[[ 93  65  84  85  93 128]
 [ 96 110 121 143  59 139]
 [115 125  76  64 143  77]
 [116 110  99 111 109  71]
 [139 108 136 152  79 128]
 [ 98  91 117 106  69 135]
 [ 92  81 113 110  93 154]]: 92

[[ 99 114  76  98  69 103  86 107  98 117]
 [ 93 106  69 119 105 102  99 144  95 116]
 [ 87 124  83  99 104  96 119 110 112 108]
 [ 43 138 132 115  92  64  77 115  48 105]
 [ 88  75 136 133  66  95  98 114  98  60]
 [ 95  98  79 104  88 105  94  99  89 110]
 [ 74  90  91  45  95 135  81 111  87 102]
 [100 123  94  83 103  80  96  45  58 112]
 [134 104  45 115  57  79  96  80  77  99]
 [ 88  75 135 133  67  95  97 114  98  61]
 [ 99  85  73  92 117  60  90 138 101 106]
 [ 55  79  89  36  92 143  67 105  96 123]]: 55

[[110 104 107  80  84 142 137 125]
 [130 134  84  88 110 144 125 116]
 [118 135  82  95 118 150 126 122]
 [116  93  92  74  90 144 137 128]
 [ 88  94 103  92  65  84 106 119]
 [104  94 121  93  75  90 101 105]
 [ 98 120  92 103 113  78  96  89]
 [ 91 106  75 115 104  89  96  91]
 [118  73 134  69  74  93 114 124]
 [ 59  96 100 114 119 116 104 105]
 [128 133  98  66  97 119 155 104]
 [119 136 123  73 102 116 138  74]]: 119

[[ 58  33 124  61 108 100 135  51  44]
 [133 108  93 132 115 129  69  83 102]
 [ 83  46 124  67  93  93 150  74  68]
 [ 29  78  67  94 102 100  59 127  66]
 [ 84  92  94 101  91  90  89 122  95]
 [ 54  86  61 106 104 128  57 107  69]
 [ 73  80  61 111  99 112  42 117  68]
 [116 104  88 114 109 126  80  86 101]
 [ 58  46 115  63 105 112 135  47  51]]: 58

[[103  96  72  97 103  87  86  97  93 102 111]
 [103 122  80  90  75  88 103 109 117  56 111]
 [ 96 120  78  89  83  87  95 104 104  64 120]
 [155  91  47 168 119  69 104 126 141  67  34]
 [ 83 129  63  88 105  89 112 101  52  84 128]
 [114  87 111  99 110 111  75  99  87 104 109]
 [ 90 111  78  90  77  89  84 113  92  79 130]
 [ 82  86 130  74  62 162  30  92 107 116 153]
 [ 93 114  71  92 121 104  58  93  94 112 115]
 [ 99 103  65  93 114 111  33  94 106 136 129]
 [100 100  66  92 111 107  43  97 103 132 130]]: 100

[[100  97  99  80  97  91  78  46 123 103  97 100 101  96  96  97]
 [ 94 106 105 112 115  58  98  56  79  81  77 100  92 102 152  93]
 [101 110 105 104 113 112 136  43  90 105 107 105  90  99 103 106]
 [ 92 104 107  97  98 111 114 124  97 107 102 109  79  98  98 104]
 [103  82  88  95  96  81 104 101 104  92 108 104 110 100  65 109]
 [ 97  94  94 105 105 102 124  52  86 101 108  90  99  99  65  96]
 [106 110 102 112 102  98  79  66 107 112 112 111 113  96 132 100]
 [112 101 100 103 115 103 109 156 106 108 113 101 101 104  79 100]
 [ 99 106  98  84 101 121  85 105  85  95  96 101  91 100  90  99]]: 99

[[ 83  50 119 107  74  90  99 120 104  59  89 107 108  64]
 [ 83  63 103 119  70 104  87 107 106  74  87 115 101  82]
 [ 67  38 101 102  49 111  81 104  79  61  75 114  90  38]
 [104 129  91 104 120  86 102  85 106 109 102  92  98 122]
 [ 67  60  90 106  71 100 107  89 108  71  93 120  96  57]
 [ 77 104  83  93 110  84 126  81 115  89 114 117  93  89]
 [ 75  85  88  88  86 112 110  96  98  99 104 128  96  77]
 [127 148  96 100 124 113  92  92  87 139  95  90  88 144]
 [113  73 112 115  76 118  94 101  94  94  76  95  97  91]]: 113

[[ 35 156  34  53  45 106  48  87 120 155  49]
 [110  81 136  30  61  82  80 101  88  80 127]
 [ 51 109  54  75  77 117 107 135 129 129  82]
 [ 65 100 101  98 100  82 109 117 137  83  76]
 [ 63 101 109 112 102  83 121 125 125  65  76]
 [ 87 107  41 145  94 105 107  78 141 149 100]
 [114  73 148  47  85  60 100  96 108  50 120]
 [100 105  83 100 113  90 102  84 121 103  93]
 [ 53 127  67  90  68 101  84  91 123 121  69]
 [ 60  82  79 128  98 130 149 152 137 106 106]
 [ 80 103  83 124 117  93 119  95 131  95  82]
 [105  89  52 150  86 132 124 108 125 155 136]]: 105

[[ 69 144 137  47 122 123 122 117  63]
 [134  69  48 111 107 143  92 120  53]
 [118  81  93  88  95  86  76 105 132]
 [ 80 124  89 149  86 130  70  50 143]
 [102  67  94 122 112 129 137  97 120]
 [100 125  74 116  70 135  92  86 123]
 [103  87  57  96 137 125  86  72  29]
 [ 78 157 122 109 111 134  90 147 142]
 [ 77 116 158  92  84  56 101  63 111]]: 77
---
[123  71 120 139 150  85 157] ans = 157, 71

[[164  75 123 138  99 151]
 [162  81 114 127 101 147]
 [100  70 107  98  81 145]] ans = 164, 70

[128 158 132  77 101] ans = 158, 77

[129  72 144  46  71  67] ans = 144, 46

[ 64 169 123  68  84 120  85] ans = 169, 64

[ 46  67 131  73  82  75  73] ans = 131, 46

[[ 76  98  56 159  80 107]
 [125 134  91 118  99  95]
 [ 92 107 114 128 118  94]] ans = 159, 56
---
59; 61; 112; 133
38; 142; 39; 141
| 112

126; 107; 79; 162; 118
116; 105; 91; 117; 100
| 79

78; 104; 75; 137
33; 78; 113; 116
| 75

86; 81; 46; 68; 142; 97; 44
107; 148; 91; 115; 102; 73; 104
| 46

113; 136; 147; 150; 148; 151
100; 102; 103; 102; 111; 133
| 147

155; 110; 123; 83
164; 112; 102; 76
| 123

156; 123; 134; 91
115; 105; 104; 86
| 134

53; 116; 172; 107; 75
109; 82; 96; 87; 80
| 172
---
[[ 31 125 118  99 124  93]
 [146  55  44 105  77  96]
 [ 58 152 144 109  68  58]] gives 58

[[124 113  98 116  43]
 [137 116  88 128  50]
 [119 116  84 121 122]] gives 119

[[136 118 124 166 150  29]
 [ 80 161 168  94  70  45]
 [ 63  77  30 125  74  93]] gives 63

[[124  79  61  56 116  46  91]
 [ 66 127 125 128  86 127 115]
 [110 117 104 114 104  90 117]] gives 110

[[116 133 110  98 102 107]
 [128 160 101  97  79 122]
 [106 112 104  98 104 101]] gives 106

[[136 111 111 135 152 143]
 [113 126 116 125 130 140]
 [125 136 119 130 158 157]] gives 125

[[105 143  89 163]
 [ 30  60 142 132]
 [140  81 131  83]] gives 140
---
[[ 33 132 139  76 116 111]
 [ 72 110 120 102 102 100]
 [120  70  91  96  88 103]] | 33, 103

[162  80  76  68] | 162, 68

[[ 97 109 114  88 140]
 [ 34 122  71 140 108]
 [117  85 121 108  98]] | 97, 98

[104  95 140  38  61 105  84] | 104, 84

[114 101 124  63  92 171] | 114, 171

[ 93 102 169  99] | 93, 99

[ 96 165 100 160 115 121] | 96, 121

[159 161 172 155  59] | 159, 59

[155 123  81 102  64 139] | 155, 139
---
[ 88 158 120  39 106 134  34] => 39

[ 80 128 112 168 108] => 108

[[141  74 144  67  69]
 [130  41 113 126  46]
 [128  81  96  52 123]] => 46

[ 36 132 107 121  87] => 87

[ 55 133  30  35  51 122  39] => 35

[ 36 110 105 104  40] => 40

[103  46  93 103 107] => 93

[108  96  35  37 121] => 37
